Look-ups in named tables: a row name and a column name give one cell, copied from the table.

mobe
        bomod  kapi  makabi  ruzaso
rin      4363  8619    9042    1956
sim      4564  4170    7437    2592
guf      5423  5310    4323    6094
foviti   7845   117    4053    6824

What is the makabi of foviti in mobe?
4053
What is the ruzaso of rin in mobe?
1956
What is the makabi of rin in mobe?
9042
What is the ruzaso of foviti in mobe?
6824
What is the bomod of foviti in mobe?
7845
What is the bomod of sim in mobe?
4564
What is the kapi of foviti in mobe?
117
What is the makabi of sim in mobe?
7437
Which row has the largest ruzaso? foviti

mit.tsv
	lum	vuz	tirop	dap	fuzevo	kuz	teme
leg	-23205	-13622	25357	26749	-2590	-23244	18506
pok	7964	-29749	-3284	49689	6112	-23244	43970
lekod	-23205	18632	-3284	3809	23516	47998	18506
nizelo	-2426	34758	53999	-19130	-6941	-37492	-19690
fotopi	-2426	18632	39678	15279	6112	19501	69435
sidovu	28743	26695	-3284	-19130	-6941	-65989	-6958
fiv	-23205	10568	-31926	-19130	14814	5253	-32422
zas	-33595	18632	-31926	-30600	14814	33749	31238
goko	28743	2505	39678	49689	10463	5253	69435
zot	-23205	-5559	-31926	-7660	1761	-23244	31238
tamum	-23205	10568	39678	-7660	-15644	-51740	31238
zife	28743	18632	68319	26749	10463	5253	18506
nef	-43984	34758	39678	-30600	14814	47998	18506

leg, lum => -23205
fotopi, tirop => 39678
sidovu, vuz => 26695
fiv, kuz => 5253
zife, fuzevo => 10463
nizelo, dap => -19130
tamum, fuzevo => -15644
nizelo, fuzevo => -6941
zas, fuzevo => 14814
zot, tirop => -31926
fotopi, lum => -2426

dipil =
|  | fota | bezov | nuvo | gakozu | dala | vovak | belop |
|---|---|---|---|---|---|---|---|
| muk | 379 | 309 | -176 | 412 | 22 | 183 | 121 |
| muganip | 336 | 255 | 538 | -57 | -8 | 642 | 62 |
| tik | -231 | -117 | -347 | 139 | 459 | -764 | 219 |

muk, fota => 379
muganip, dala => -8
muganip, vovak => 642
muk, nuvo => -176
muk, vovak => 183
tik, bezov => -117
tik, fota => -231
muganip, gakozu => -57
muk, bezov => 309
muk, gakozu => 412
muganip, bezov => 255
tik, gakozu => 139

vilip.tsv
	lam	tidag	natikab	sonabil	kele	futo	pesu	zimamo	kevamef	kozo
fenipek	0.892	0.929	0.410	-0.077	0.194	-0.514	0.734	-0.473	-0.635	-0.417
luvav	0.882	-0.219	-0.187	-0.314	0.590	-0.566	-0.398	-0.237	-0.617	0.547
lebato	-0.705	-0.430	0.529	0.211	0.734	-0.491	-0.056	-0.199	-0.653	0.025
niti	0.012	0.140	0.124	0.448	-0.697	-0.629	0.850	-0.635	-0.511	-0.457
dugebo	-0.440	-0.618	-0.460	0.100	0.344	-0.349	0.433	-0.334	0.038	0.288
dupot	0.099	0.036	-0.455	-0.411	-0.615	0.808	0.137	0.900	-0.681	0.500
nesu	0.640	0.690	-0.457	0.313	0.237	-0.693	0.782	0.302	-0.268	-0.327

nesu, kevamef: -0.268
niti, pesu: 0.850
luvav, natikab: -0.187
dupot, tidag: 0.036
luvav, kozo: 0.547
lebato, natikab: 0.529
lebato, kozo: 0.025
dugebo, tidag: -0.618
lebato, kevamef: -0.653
lebato, tidag: -0.430
nesu, kozo: -0.327
nesu, kele: 0.237
dugebo, pesu: 0.433
luvav, zimamo: -0.237
niti, kozo: -0.457
nesu, pesu: 0.782
dugebo, kele: 0.344

tif:
         luzepa  rakapes  pofolev  tav  dev  bap  nimeme
gor         0.7      0.7      0.6  0.5  0.6  0.4     0.6
batiken     0.6      0.6      0.4  0.4  0.4  0.3     0.5
kupumu      0.3      0.4      0.5  0.5  0.4  0.7     0.6
tar         0.3      0.2      0.4  0.3  0.3  0.4     0.4
vusiven     0.7      0.8      0.6  0.6  0.6  0.4     0.7
tuv         0.1      0.7      0.4  0.3  0.4  0.3     0.7
gol         0.6      0.5      0.4  0.4  0.7  0.3     0.3
vefi        0.1      0.3      0.4  0.4  0.3  0.4     0.5
dad         0.6      0.2      0.4  0.4  0.7  0.7     0.3

gor, dev => 0.6
batiken, dev => 0.4
dad, pofolev => 0.4
tar, bap => 0.4
dad, luzepa => 0.6
tar, nimeme => 0.4
dad, dev => 0.7
gol, pofolev => 0.4
vefi, nimeme => 0.5
vefi, bap => 0.4
tuv, dev => 0.4
vusiven, tav => 0.6
tar, rakapes => 0.2
vefi, dev => 0.3
kupumu, rakapes => 0.4
batiken, rakapes => 0.6
dad, tav => 0.4
vusiven, luzepa => 0.7
kupumu, luzepa => 0.3
Row with the largest tav: vusiven

